Each path is a new rotation, seen through one point. The rows after it are directions, each followed by how far the rotation turns it, in deg/step (0 if it stays put).
Each turn is a multiple of 5 degrees from 10 to 175, or 0.
Each row of a path follows its step; steps can be skipped.
Path 1:
step 0: [ 0.75  1.24 -1.92 -0.74  3.64  0.17 -0.75  0.60 -0.84  0.80  2.08 -0.93
 -0.02  0.58 -2.47 -1.73  0.59 -0.63  0.08 -1.03 -2.61 -0.65 -1.30 -1.96
 -0.76 -0.37 -0.54 -1.72  1.10 -3.37  1.35  0.39  4.54 -2.81  0.70  2.33
  0.82]
step 1: [-0.34  0.31  0.52 -1.75  3.71 -1.85  0.83  0.47 -2.82 -1.18 -3.70  0.52
 -0.20 -0.04  1.01  0.38 -1.21  0.03  0.81 -2.29 -2.12 -0.46  2.66 -2.88
 -1.10  0.28  2.57 -0.41 -2.63  1.51 -0.69  0.75  2.55 -1.42  1.21 -1.57
 -0.19]
step 2: [-0.30 -1.40 -2.65 -0.22  3.13  2.30  1.26 -0.57  2.18  0.71 -2.09 -0.32
 -1.98  1.56  0.95  0.16  2.97 -2.59  0.85  0.94 -0.09  0.08 -2.01 -3.29
 -0.40  0.34 -1.59 -3.14 -1.28  1.00 -0.18  2.24 -0.57 -2.00  1.66 -1.05
  0.05]
step 3: [-0.57 -0.15 -0.37 -1.80  0.17 -0.30 -1.05  3.91  1.35  0.04  0.77 -0.53
  0.09  0.20 -1.96 -2.71  0.49 -0.43  2.55 -3.16 -2.27 -0.92 -2.22 -1.35
  0.36  1.82  1.20 -1.86 -0.35 -1.29  2.71  0.23  3.12 -1.14  2.83 -0.32
 -1.65]
step 4: [ 1.31 -1.96  0.47 -0.80  1.84  0.26  0.32  3.38 -2.07  1.27 -1.50 -1.20
 -2.13  0.69  2.14 -0.89 -1.01 -1.38 -2.03  0.62 -1.88 -0.55  1.27 -3.11
 -2.71 -1.95  2.15  0.18 -1.37 -1.26 -0.97  1.08  3.06  0.33  1.02 -2.84
  0.81]
step 5: [-1.13 -2.17  0.66 -1.30  2.79  1.06  1.32 -2.49  0.12  2.78 -0.55  0.35
 -0.74  1.13 -0.73  0.52 -1.00 -3.48 -0.14  0.86  0.25 -0.08 -2.49 -1.25
  1.64  0.90 -1.76 -1.24 -2.64  2.59  1.42  1.24  3.20 -1.13  2.49 -1.39
 -1.70]
step 6: [ 1.29  0.23 -1.76 -2.48  0.44 -2.18 -0.91  5.77 -0.38 -1.77 -0.73 -1.04
 -0.05  2.31 -1.43 -1.70  0.21 -2.27  1.02  0.09  0.90  1.98 -1.84 -0.56
 -1.58  0.34 -0.85 -1.58 -1.50  1.53  1.16 -0.74  1.10 -1.19  2.22  0.46
 -2.22]
step 7: [ 0.38 -0.61  2.57 -0.14  0.76  0.46 -1.00  0.96 -1.22  1.19  0.79 -2.06
 -0.87  2.99 -1.31  1.84  1.58  0.27 -0.70  0.05 -3.19  0.52 -2.54 -3.21
 -2.70 -2.99  1.45 -1.11 -1.91 -0.35  0.51 -0.78  3.16 -0.19 -0.16 -1.97
  1.70]
step 8: [-1.33 -1.53 -0.30 -3.23  0.84 -0.06  0.18  0.12 -2.29  0.62 -1.55  0.55
 -0.02  1.73 -1.42 -0.72 -0.30 -1.79  1.65  1.51 -0.46 -1.47  0.93 -0.97
  2.34  1.34 -2.33 -0.82 -1.69  3.11 -0.50  1.12  4.68  0.52  1.24 -0.65
  3.35]
step 9: [ 1.25 -2.11 -2.39 -0.50  3.50  0.83  0.82  1.78 -2.06 -2.71  0.75 -1.54
  1.61  1.65 -1.33 -0.98  0.92 -2.95 -1.15 -1.13 -1.06  2.43 -1.17  0.95
 -1.06 -0.26 -0.77 -3.65 -2.20 -0.14 -0.79 -1.31 -0.01 -1.67  2.32  0.82
  0.26]
step 10: [-4.00 -0.94  0.58 -3.44  0.39 -0.72  0.66  1.85  0.28 -0.37 -0.26 -1.18
  1.05 -0.23 -0.26  1.27  1.05 -0.17  0.47 -1.10 -3.92 -0.21 -2.29 -3.55
 -1.33 -1.02  1.94 -1.01 -1.92  2.12  1.47 -2.35  0.68 -1.15 -1.34 -1.66
  0.82]
Speeds:
[ 0.07 -0.29  1.19 -0.05 -0.46 -0.58 -0.80  0.37 -0.23  0.31  0.52 -0.02
 -0.44  0.97  0.32  0.48 -0.58 -0.14 -0.33  0.82  1.28  0.05 -0.63 -0.05
  0.16 -0.49 -0.80  0.75  0.15 -0.35 -0.25 -0.50  0.56  0.32  0.95 -0.30
 -1.32]	40
[ 0.91 -0.51  0.40 -0.77 -0.64  0.54  0.13  0.14 -0.50 -0.19  0.74  0.04
  0.03 -0.42  0.05 -0.17  0.20  0.05  0.13  0.18 -0.17 -0.69 -0.03  0.76
  0.85 -0.30  0.38 -0.71  0.95 -1.13 -0.25  0.87  0.80  0.86  0.66 -0.78
  1.14]	85
[-1.29  0.07  0.38 -0.30 -0.12  0.55 -0.60  0.52 -0.04 -0.29 -0.63  1.23
  0.15 -0.24 -0.64  0.46 -1.12  0.97 -0.45 -0.73  0.40 -0.63 -0.34  0.78
 -0.49  0.21 -0.31 -1.00  0.39  0.52  0.20  0.35  0.57 -0.40 -0.46 -0.70
 -0.25]	155
[-1.06 -0.53  0.23 -0.06  0.46  0.20 -0.73 -0.32  0.19 -1.18 -0.28 -0.01
  0.75  0.20  0.74  0.26  0.68  0.62  0.38 -0.41  0.08 -0.67  0.39 -0.92
  0.36  0.08 -0.48 -0.44 -0.01 -0.83 -1.30 -0.84  0.00 -0.28  0.81  0.84
  0.47]	45
[ 0.13  0.11 -0.53  0.91  1.00  0.32  0.54 -0.07  0.03 -0.08  0.49  0.69
  0.00  0.34 -0.02  0.63 -0.11 -0.14 -0.58 -0.35  0.41  0.12 -1.28 -0.24
 -1.21  0.44 -0.44 -0.10 -0.32 -1.06 -0.07  0.40  0.12  1.71 -0.17  0.58
  0.50]	160
[ 0.05 -0.61 -0.83  0.25  0.13 -0.59 -0.34  0.68 -0.80 -0.19 -0.44  0.05
  0.76 -0.11  1.32  0.01 -0.61 -0.05  1.39  0.43 -0.21 -0.63 -0.32 -0.41
  0.15 -0.63 -0.18 -0.13  0.89  0.92  0.55  0.29  0.02  1.07 -0.74  0.41
 -0.39]	160
[ 0.57 -0.66 -1.12  0.03 -1.09 -0.11  0.15 -0.01  0.15  0.08  0.73  0.89
  0.25  1.22 -1.04 -0.41 -0.97 -0.14 -0.02  0.05  0.03 -0.51  0.25 -0.46
  0.56  0.76  0.09 -0.45  0.12 -0.21 -0.01  0.31 -0.04 -0.71  0.21  1.46
 -0.37]	125
